In the data rows, 128 means zero.
Some points, one per row:
[146 167 146 152 165 172 141 135 151  95 136 153 106 161 174 170]
[154 149 142 107  25 148 134  79 138 115 117 173 146 180  81 137]
[ 77  55 111 111 128 152 180  74 108 118 157 130 136  98 122 132]
[158 173 183 109 137 133 104 157 119 175 107  79 124 110 126 132]
[146 156 163 150 157 170 144 133 167  58 115 151 119 156 141 186]
[136 151 136 131  99  54 105 165 128 168 110 143  79 135  68 143]
[ 63  97  40  68 113 139 127 130   0 177 188 156  71 148 146  40]
[165 159 173 111 130 138 108 147 122 167 127  59 150 101 147  92]
[146 148 150 134 166 164 131 139 142  98 141 155 123 165 179 167]
[138 145 123 142  91 148 165  90 138 112 171 221 100 140 134 177]
[105 128  42 124 120  48 136 147  75 174 161 165 130 125 108  78]
[137 123 142 106   0 156 127  86 116 130 142 178  93 153  91 127]
[ 90  95 114 107 147  50 133 177 109 155 135  99 169 107  63 119]
[149 172 106 159 139  56 153 162 121 148 164 176 138 127 123 147]
[156 138 172  99 109 141 118 117 115 138 128 113 123 144 133 145]
[162 135 159  88  90 105 112 111 139 150 127 103 174 142  51 104]
[ 71 108   0 117 142  96 133 112  44 164 169 171 107 144 148  31]
[187 169 141 147 163 158 146  99 134 117 147 112 137 137 205  95]
[193 173 149 178 156 117 150 123 192 124 126 154 158 147 128 160]
[111  93 182 161 166 150 132 167 168 141  95  37 131  37 143 154]
[ 84 144  64  73 142 149 131 135  18 149 189 167 108 170 173  74]
[ 73  66 112 160 173 134 160 162 136 119 130 108 123  58 167 152]
[131 111 107 150  44 131 142 127  80 159 153 167  78 110 120 113]
[140 146 159 121 113 181 138  98 154  95 125 174 103 174 110 190]
[108 105 102 108 122  87 121 158  66 170 131 137  75 147  59 108]
[140  92 160 117 130 186 151 117 175   0  87 141 153 161 142 158]
[143 160 156 105  71 134 116 147 106 159 111 137 124 137  93 148]
[ 93 132 151 124 131 161  60 162 128 142 126  84 145 120 142  98]
Here are 20 more points, each followed by its number:
[123  94 168 141 186 128 135 158 156 145  60   0 159  61 156 129] 0
[ 52   0 106 115 126 166 150 142  96  97 110 100  99  80 133 112] 1
[ 59  67 134 165 175 107 142 170 138 141 139  87 132  33 137 162] 2
[155 111 167 126 146 123 127 146 191  83   0  61 148 132 101 173] 3
[ 98  74 149 127 147 111 115 163 140 147 101  95 146  88 111 159] 4
[126 144  71 178 159  59 126 122 152 163 106 138 120 116 128 154] 5
[ 44  16 104  99 103 167 147 108  67 130 169 136  82 103 112 120] 6
[131 132 130 104 132  66 120 153 125 122 132 127 174 154  55 123] 7
[135 147 139 117 127 193 150  93 130  82 167 183 116 186 154 158] 8
[183 172 134 155 137 143 160 116 164 125 132 145 151 165 132 141] 9
[124 155 113 151 114  81 142 157 104 183 153 163 111  75 137 149] 10
[139 158 130 114 117 163 147  71 140  85 142 185 131 201 139 151] 11
[137 139 148  86  85  87 118 122 147 143 101 154 147 168   0 170] 12
[162 169 143 101 143 128 131 113  91 167 144  91 149 121 164  78] 13
[ 98 113  25  97 129 140 121 118  41 160 169 128 117 136 166   0] 14
[172 161 194 160 146 136 109 149 185 139  67  84 119 106 118 167] 15
[145 180 140 131 149 148  92 139 147 128 153 126 126 122 171 108] 16
[186 176 164 124 153 110 124 150 134 137 139  88 172 147 133  92] 17
[  0  51  69 107 138 143  91 156  63 143 155 125 103 105 134  94] 18
[151 141 161 138  95 137 117 107 170 114 107 143  97 132 135 155] 19
Which of these numbered points is nearest to each point below, looking only along the 3 directions in which the first points spread most? Its number follows each.
[205 185 133 155 143 127 159  68 155 132 130 146 142 170 145 125] > 9
[145 169  94 166 161   0 114 147 143 186 127 134 155 117  83 144] > 7
[167 171 151 157 172 119  81 161 163 152 133  86 182 110 152 100] > 4
[138  91 160 115 128 184 152 120 173   0  90 143 155 157 143 160] > 9
[ 66  78  72 180 170 100 147 141 120 140 147 130 100  77 168 146] > 1
[187 169 143 160 175 113 148 135 182 125  80 100 169 151 133 155] > 15
[ 86  99 152 104 155 142 130 170  91 172 142  42 144  52 154 117] > 2
[156 150 142 150 121 119 129 102 160 105 104 136 139 148 146 144] > 9
[ 61 104 130 106 171 154 145 162  79 136 170 117 119 106 168 145] > 1
[154 121 114 151 167 131 166  95 138 122 125 103 144 117 184 117] > 16
[153 145 124 175  67  97 147 138 136 158 134 169 119  84 120 147] > 7
